Here are some points:
[-2.71 -2.12 -0.34 1.92 3.04 -0.04 -0.45 -2.13]
[0.87 -0.61 -0.43 0.20 -0.16 -0.80 -0.23 0.61]
[0.26 -0.63 0.58 0.69 -0.61 -0.23 -0.19 1.16]
[-0.83 1.01 1.18 0.00 -0.46 1.50 -2.40 -0.67]
[-0.90 0.53 -0.05 -0.28 0.11 0.13 -0.03 0.33]
[-0.63 -0.07 0.09 0.79 -0.48 0.19 0.19 1.16]
[-0.17 2.27 -2.13 0.47 0.54 1.14 -1.37 1.17]
[1.34 -0.96 0.04 0.36 0.28 -0.41 -0.05 0.78]
[1.25 -1.36 0.23 -0.44 0.05 -1.02 0.05 -0.07]
[1.39 -1.73 2.06 2.22 0.08 -1.54 1.38 1.18]
[-1.88 -1.55 -0.40 -0.87 -0.55 0.67 -1.40 0.65]
[0.93 0.68 -0.23 0.62 0.94 -0.23 0.99 0.77]
[0.52 0.90 -0.70 -0.94 -0.11 0.36 0.02 -0.71]
[0.79 -1.01 -0.60 -1.16 1.02 0.15 0.85 -2.80]
[0.49 0.30 0.73 -0.79 2.02 -2.25 1.95 1.28]
[0.56 1.43 -0.34 -0.25 0.37 0.09 0.83 -0.17]
[-1.27 -1.09 -0.62 2.64 1.86 1.93 -0.46 -1.85]
[1.89 1.67 -1.92 2.94 2.13 -0.02 1.43 0.03]
Here are 16 more points, each followed by its number:
[-0.59 -1.31 -0.18 0.10 0.90 -0.45 0.21 -0.21] 0
[1.07 -0.36 0.23 -0.67 -1.10 0.69 -0.05 0.06] 1
[0.30 1.97 -1.71 1.79 0.87 0.52 1.69 -0.74] 2
[-0.50 0.60 0.01 -0.46 -0.33 0.76 -0.04 0.28] 3
[-0.32 1.12 0.37 -0.27 -0.69 0.10 0.68 0.94] 4
[1.41 0.92 0.67 -0.37 -1.20 0.73 0.18 -0.60] 5
[0.00 -0.43 0.27 0.47 0.64 0.20 -0.49 0.07] 6
[-0.11 -0.51 1.58 0.05 -1.22 -0.36 0.96 -0.08] 7
[0.34 -0.12 -0.15 -0.31 0.82 0.14 -0.08 -0.28] 8
[1.63 -2.83 0.63 0.36 -0.83 -1.00 -0.94 1.13] 9
[0.03 -0.22 0.01 -0.03 -0.04 -0.27 0.45 0.20] 10
[-1.50 -0.89 0.47 3.22 -2.38 -1.00 0.06 1.98] 11
[-0.98 -3.26 -0.17 0.38 1.04 -0.96 -0.17 0.16] 12
[0.40 -1.33 0.84 1.55 -0.27 -0.50 0.54 0.99] 13
[-0.93 0.76 0.35 -1.64 0.95 0.07 -0.57 -0.46] 14
[0.56 0.37 0.21 -0.10 -0.40 0.31 -0.05 -0.66] 15
Which of these numbered points is nearest to each point below by angle, seen from the average point of the first points? Its number follows each.
[-0.39 -0.33 0.51 0.19 0.58 0.32 0.31 0.21] > 7
[1.45 -0.86 0.04 -0.21 -0.20 0.25 -0.36 -0.06] > 1
[-1.19 2.20 0.72 -1.21 0.67 -0.14 -1.64 -1.94] > 14
[-1.84 -0.71 -0.11 -0.44 0.00 -0.30 -0.83 1.20] > 12
[1.02 2.07 -0.95 1.18 0.68 0.23 0.60 -1.61] > 2
[-1.28 2.15 0.39 -1.40 1.25 -0.36 -0.40 -1.64] > 14
[-0.87 -1.09 2.04 0.11 0.05 1.05 -1.26 -1.05] > 6
[-1.33 0.61 0.27 -0.33 -1.71 0.80 1.32 2.48] > 4
[0.46 -0.37 2.16 2.45 1.29 -0.96 -0.34 1.31] > 13
[1.23 -2.82 0.56 1.26 -0.72 -0.61 -1.04 1.18] > 9
[0.78 1.01 -1.52 1.71 1.36 0.89 0.58 0.08] > 2
[-1.28 0.04 0.48 -1.64 0.92 0.22 -1.20 -0.96] > 14
[0.37 0.67 -0.25 0.76 0.71 0.44 0.07 -0.29] > 2
[-2.12 -3.23 0.66 -1.78 -1.48 0.59 -2.92 0.20] > 6
[1.53 -1.74 -0.99 -0.48 -2.91 -0.86 0.18 -0.41] > 1
[0.00 -0.51 -0.04 0.46 -0.41 0.12 -0.45 -0.06] > 1
[-1.00 -2.28 1.23 -1.08 1.61 -1.39 1.39 -0.74] > 0
[0.68 0.52 -1.34 -1.79 4.46 0.48 1.73 -5.70] > 8
[0.22 0.10 -0.32 0.10 -0.28 0.37 -0.20 0.23] > 1
[-0.38 -0.53 0.21 -0.73 0.40 -0.35 -0.60 0.43] > 14
